Rotation paths and how fast each direction turns (degrees a step)
Each turn is a multiple of 5 degrees from 10 to 175, or 0.
Each row of a path follows its step; steps can be skipped.
Path 1:
step 1: -1.56 -1.61 -1.47 -0.84 -1.11 +3.35 -2.26 -2.76 -1.26 -0.52 -0.98 -1.50
 -0.68 +2.12 +0.86 +6.18 -1.76 -5.06 -0.81 -2.61 +2.91 +1.91 +1.35 -3.09
 -0.53 +0.27 +0.25 +1.72 +1.07 +0.31 +3.89 +0.57 +1.10 -1.98 -2.73 +0.53
 -1.13 +1.87 -0.55 -0.46 -2.85
step 3: -1.10 +0.65 -1.09 -0.79 -0.04 +0.73 +0.07 -4.23 -0.61 -0.59 +0.38 -0.65
 +0.52 +1.41 +2.25 +3.02 -4.54 -4.85 +0.68 +3.27 -5.14 +3.31 -1.22 +0.38
 -1.83 -3.36 +1.83 -0.69 -1.20 +0.15 +1.18 -1.85 -1.46 -1.41 +2.25 -0.53
 +1.36 +2.25 +1.92 +1.43 -2.41
step 4: -0.12 -2.26 -1.69 +2.29 +2.40 +3.61 -4.81 -2.41 -0.83 +1.00 -0.73 +2.84
 -1.11 +2.37 -1.26 +2.13 +1.61 -2.33 +2.25 -2.39 +2.68 +2.07 -3.41 -3.89
 +1.16 -2.30 +0.06 -0.74 -2.19 -0.10 +0.00 +0.32 -0.95 -1.67 -1.58 -2.74
 -0.06 +0.66 -1.15 +4.45 -1.34
step 6: -2.26 -1.27 -3.67 -0.42 +1.14 -1.54 +0.91 -1.40 +3.12 -0.08 -2.05 +1.79
 -2.11 +4.61 -3.51 +1.31 +1.60 -3.05 +0.40 -0.27 -3.54 +1.86 -3.07 -2.20
 -0.63 -2.76 +3.88 +0.58 -1.12 -0.64 +0.44 -0.91 +0.22 -1.81 +3.84 -0.18
 -0.79 -1.78 +2.25 -0.01 -3.00
step 9: -1.49 +1.34 -1.28 +0.43 +1.39 -2.10 +2.77 -1.47 +3.62 +0.18 -1.96 -0.80
 -1.00 +4.17 -2.87 -0.11 -1.57 -2.90 +1.70 -2.75 -0.66 +3.39 -0.52 -0.25
 +2.48 +3.12 -0.83 +2.69 +0.03 +0.94 -1.57 +0.41 -3.89 -0.09 +3.12 -1.71
 -4.27 -2.37 +0.35 +3.01 +0.45
step 10: +0.05 +3.66 +0.46 +4.08 +0.02 +2.57 +1.45 -1.32 -0.57 +1.46 -1.58 -0.97
 +0.26 +1.60 +0.51 +2.45 -5.68 -4.70 +0.16 -0.89 -0.11 +0.82 +1.96 +0.01
 -4.28 -2.02 -1.36 +1.53 +1.43 +0.94 +3.15 +3.65 +0.14 -0.18 +1.43 -0.09
 +2.56 +0.12 +1.44 +2.20 -2.48
step 11: -0.80 -3.00 +0.52 +1.94 +6.02 +1.17 -0.34 -2.37 +3.63 -1.67 -1.33 +0.06
 -3.62 +1.48 -3.12 +3.59 -1.62 -0.24 -0.85 -1.83 +2.65 +3.59 +2.92 +0.04
 +0.65 -1.69 -3.19 +0.06 -1.90 -0.22 -0.96 +0.02 -0.72 -2.88 -2.07 -1.40
 +0.00 -0.47 -2.05 +1.83 +0.21
step 12: +0.49 +1.78 +1.65 +0.94 +0.42 +0.40 +2.79 -0.59 +0.21 +2.17 -1.07 -1.55
 +2.42 +1.52 -1.89 +1.72 -3.40 -1.17 +0.96 +3.67 -0.01 +5.82 +1.27 +0.76
 +0.52 -1.46 +0.04 +0.20 -1.19 -3.05 +1.32 +0.64 -4.62 +0.96 +2.97 -0.51
 -3.99 +3.10 +1.42 +3.14 +1.35
step 13: -2.17 -2.04 -4.50 +2.56 +2.70 +3.78 +0.96 -1.64 +0.47 +1.20 -0.82 +3.82
 +0.73 +1.69 -0.77 +0.43 -1.33 -2.50 -0.70 +1.03 +2.34 +2.14 +0.67 -1.00
 -1.44 -5.02 -0.13 -0.25 +1.88 -0.40 -0.65 +2.28 +1.59 -2.41 +3.45 +1.87
 +0.52 +0.06 +0.86 +1.96 -4.11
step 14: +1.59 +0.39 +4.23 +1.46 +5.78 -1.68 -0.70 -1.64 -0.06 -2.20 -1.99 +1.49
 +2.93 -0.46 -1.34 -1.27 -1.38 -1.80 +0.95 -0.78 +1.95 +3.54 +1.52 -4.42
 +0.89 -4.30 +0.36 -0.22 -1.71 -2.60 -1.61 +2.11 -1.74 -1.84 -0.50 -2.00
 -0.72 -0.31 -1.73 -0.25 +2.74
step 15: +2.04 +1.45 -1.85 -0.59 -0.05 -3.26 +1.21 +0.36 +0.76 +3.17 -2.65 +0.19
 -0.89 -0.26 -2.52 +0.94 +1.31 -0.47 -3.12 -0.07 -0.06 +4.52 +1.51 +0.46
 -1.18 -4.39 +3.39 -0.64 -2.80 -0.62 +0.20 +0.73 -0.75 -1.71 +5.18 +1.60
 +0.91 +4.52 +2.07 +1.50 -0.41
-0.19 -0.15 +1.73 +0.41 +1.05 +0.07 -1.01 -0.44 +0.65 -0.20 -0.73 +0.44
 +0.89 -1.05 -0.17 -0.20 -0.12 +0.09 -0.37 +0.14 -0.41 -0.23 -0.19 +0.48
 -0.38 -0.45 +0.14 +1.02 -0.86 +1.79 +0.46 -1.13 +0.27 -0.05 +0.29 -1.47
 +1.63 -0.02 +0.61 -0.10 -0.47 => 100
+1.33 +0.50 +0.02 +0.11 +0.12 -0.31 +1.67 +0.77 +0.74 +0.66 -0.12 +0.28
 -0.61 +0.17 -0.61 -0.14 +1.10 -0.68 -0.08 -1.75 -1.17 -0.68 -0.01 +0.25
 -1.03 +1.10 +0.06 -0.03 +0.36 +0.35 +0.49 -0.13 +0.52 +0.56 -0.97 -0.88
 -0.21 -1.16 +1.06 +0.01 +0.30 => 35
-1.39 +0.10 -0.68 -1.42 -0.12 -0.62 +1.50 -0.20 +1.32 -0.19 -1.08 -0.07
 +0.79 -0.14 +0.28 +0.13 +0.73 +0.85 -0.29 +1.07 -0.62 -0.64 -0.38 +0.23
 -0.15 -0.05 +0.16 -0.14 +1.14 +0.21 +0.47 +0.26 -1.46 +0.65 +0.64 -0.37
 +0.15 +0.16 -0.16 +1.53 -0.55 => 110
+0.25 +0.46 +0.33 -0.16 +0.19 -0.93 -0.36 -1.82 +0.39 +1.10 +0.93 +0.55
 +1.25 +0.49 -0.48 -0.41 -0.34 +0.23 +0.05 -0.36 +0.13 +0.33 +0.63 +0.69
 +0.67 +0.52 -0.05 -0.65 +0.92 +0.15 -1.52 -0.34 -1.36 -0.18 -1.62 +0.56
 +0.46 -0.47 +0.49 -0.36 -0.96 => 160
+0.91 +1.04 -0.21 +0.84 +1.10 -1.12 +1.43 +0.40 +0.34 -0.36 -0.05 +1.77
 +0.17 -0.17 +0.49 +0.03 -0.04 +0.77 -0.67 +0.95 +1.98 +0.48 +0.93 +0.60
 +0.52 +0.08 +0.06 +0.53 -0.01 -0.39 -0.17 +0.49 +0.91 +0.64 +0.68 +0.23
 +0.47 +0.12 +0.42 -0.16 +0.51 => 10
+0.29 -0.31 +0.47 -0.18 +1.04 +0.63 +0.05 -1.37 -0.76 -1.54 -0.10 -0.28
 +0.01 -0.27 -0.24 +0.41 +0.82 +0.37 -1.44 -0.74 +0.68 -1.69 -0.01 -0.04
 -0.76 +0.66 -0.43 -0.35 -0.88 -0.94 -0.17 +1.58 -1.09 -0.23 -0.14 -0.28
 -0.14 +0.68 +0.58 -0.48 -0.17 => 115
-1.32 -0.42 -0.68 +1.50 -0.95 +0.14 +0.56 -0.56 -0.07 +0.30 +0.74 +1.71
 +0.44 +0.87 -0.23 -0.80 -0.38 -0.71 -0.18 +0.75 -1.22 -0.79 +0.38 -0.44
 -0.75 +1.24 -0.54 -0.12 -0.48 -0.07 -0.26 -0.24 -0.36 -0.40 +1.30 -0.42
 +0.38 +0.49 +0.05 -0.79 +0.88 => 110
